[152 119 129 100 154]: 129, 154

[129 146 122 150 122]: 122, 150

[152 133 124 132 132 113  99]: 132, 152

[[127 128 128 129 138 149 130]
 [125 129 128 129 118 116 122]
 [126 127 129 128 121 138 144]]: 129, 149

[[102 123 134 134 125 134 142]
 [124 120 115 139 140 134 145]
 [124 127 146 118 144 147 119]]: 139, 147

[123 133 136 152 150]: 136, 152
---
[113 128 154 108] value 113

[121 144 148 107  99] value 144

[[117 126 104 112 135]
 [128 110 141 136 119]] value 110

[[130 123 154 128 146 109]
 [122 131 111 121 121 137]
 [147 105 143 149 129 116]] value 143

[[102 111 125 118 143]
 [102 118 125 111 125]] value 118

[122 126 114 155] value 122

[[130 151 119 118 120]
 [130 147 119 118 120]] value 147

[136 152 132 100 122 151] value 132
---
[144 152 124 131] --> 124
[102 125 132 128 137] --> 132
[132 114 131 135 156] --> 131
[119 156 124 138 130 146] --> 124
[138 103 123 143 144 134] --> 123
[135 100 148 116 140] --> 148
[108 126 102 135 131 154 116] --> 102
[119 151 134 120 115 142 117] --> 134
[158 117 143 142] --> 143
[104 116 116 108] --> 116
---
array([[135, 151, 129, 122, 131],
       [130, 116, 128, 117, 127],
       [140, 155, 132, 115, 127]]): 129

array([[129, 134, 120, 124, 131, 114, 129],
       [127, 133, 120, 124, 130, 112, 130],
       [127, 133, 112, 120, 132, 104, 131]]): 131

array([[126, 131, 123, 140, 124, 137, 125],
       [124, 132, 104, 130, 137, 137, 122],
       [122, 128, 117, 128, 135, 127, 131]]): 124

array([[128, 117, 140, 133, 134],
       [151, 116, 137, 131, 128],
       [132, 134, 117, 134, 105]]): 140

array([[145, 154, 111, 109, 116, 114],
       [124, 122, 147, 124, 127, 155],
       [115, 140, 138, 105, 140, 149]]): 109

array([[131, 132, 128, 119, 140],
       [132, 135, 125, 143, 126],
       [127, 156, 120, 140, 136]]): 128

array([[130, 128, 125, 118],
       [127, 128, 129, 129],
       [100, 141, 118, 126]]): 128

array([[109, 127, 122, 149],
       [146, 147, 119, 157],
       [125, 118, 145, 122]]): 127

array([[120, 113, 131, 114, 125],
       [113, 128, 105, 128, 142],
       [103, 107, 133, 111, 142]]): 131

array([[136, 131, 104, 128, 131, 151],
       [129, 133, 100, 133, 135, 149],
       [113, 127, 141, 129, 128, 109]]): 128
---
[121  99 146 109 131] -> 146

[116 101 154 120 119 143 127] -> 120

[141 143 138 116 122 154  99] -> 116

[ 99 110 136 113 145] -> 136

[139 137 151 123 122 138 122] -> 123

[129 123 129 105 130] -> 129

[[128 125 128 136 110 128 133]
 [136 125 120 134 119 132 132]
 [148 124 105 128 128 131 132]] -> 134

[143 130 138 132 107] -> 138
---
[[139 125 129 137]
 [151 129 122 128]] yields 129

[[124 135 107 116 129 120 142]
 [117 149 130 125 139 116 125]] yields 120

[[119 114 135 148 103 107 116]
 [117 132 135 123 131 118 116]] yields 107

[[125 139 112 113]
 [129 136 111 155]] yields 112

[[137 116 104 113 105 144 137]
 [116 117 129 132 131 121 115]] yields 144

[[144 105 137 106]
 [156 131 143 109]] yields 137

[[134 119 150 129]
 [125 139 104 116]] yields 150

[[129 134 133 133 140 127 112]
 [127 107 145 136 140 141 114]] yields 127

[[110 137 144 124 133 110 119]
 [110 138 147 141 157 127 139]] yields 110

[[122 149 144 158 147]
 [134 145 144 100 103]] yields 158
---
[[139 114 133 128 139]
 [140 137 142 145 150]
 [126 153 152 111 114]] value 139

[[130 149 104 149 123 140 108]
 [114 144 115 107 129 151 117]
 [127 140 150 146 153 118 149]] value 108

[[124 133 131 139 132]
 [138 116 122 103 113]
 [127 129 129 130 129]] value 132

[[129 123 122 127 125 107]
 [126 127 125 115 124 105]
 [143 129 129 131 123 125]] value 107

[[153 126 123 132 110 119]
 [109 132 119 126 136 131]
 [123 150 128 124 118 133]] value 119

[[139 130 127 126 123 120]
 [105 128 123 127 138 149]
 [121 139 120 133 123 132]] value 120
---
121	121	133	130	129	134
103	121	126	130	123	138
→ 121

147	133	144	149	107	130	136 → 147

152	135	99	143 → 152

130	124	149	132	140
136	129	141	134	130
133	124	151	125	139
→ 130

104	128	131	139	135	139
114	132	132	133	132	134
121	132	132	132	127	126
→ 104

137	116	143	140	125	154	112 → 137

112	131	108	134	122	158	123 → 112
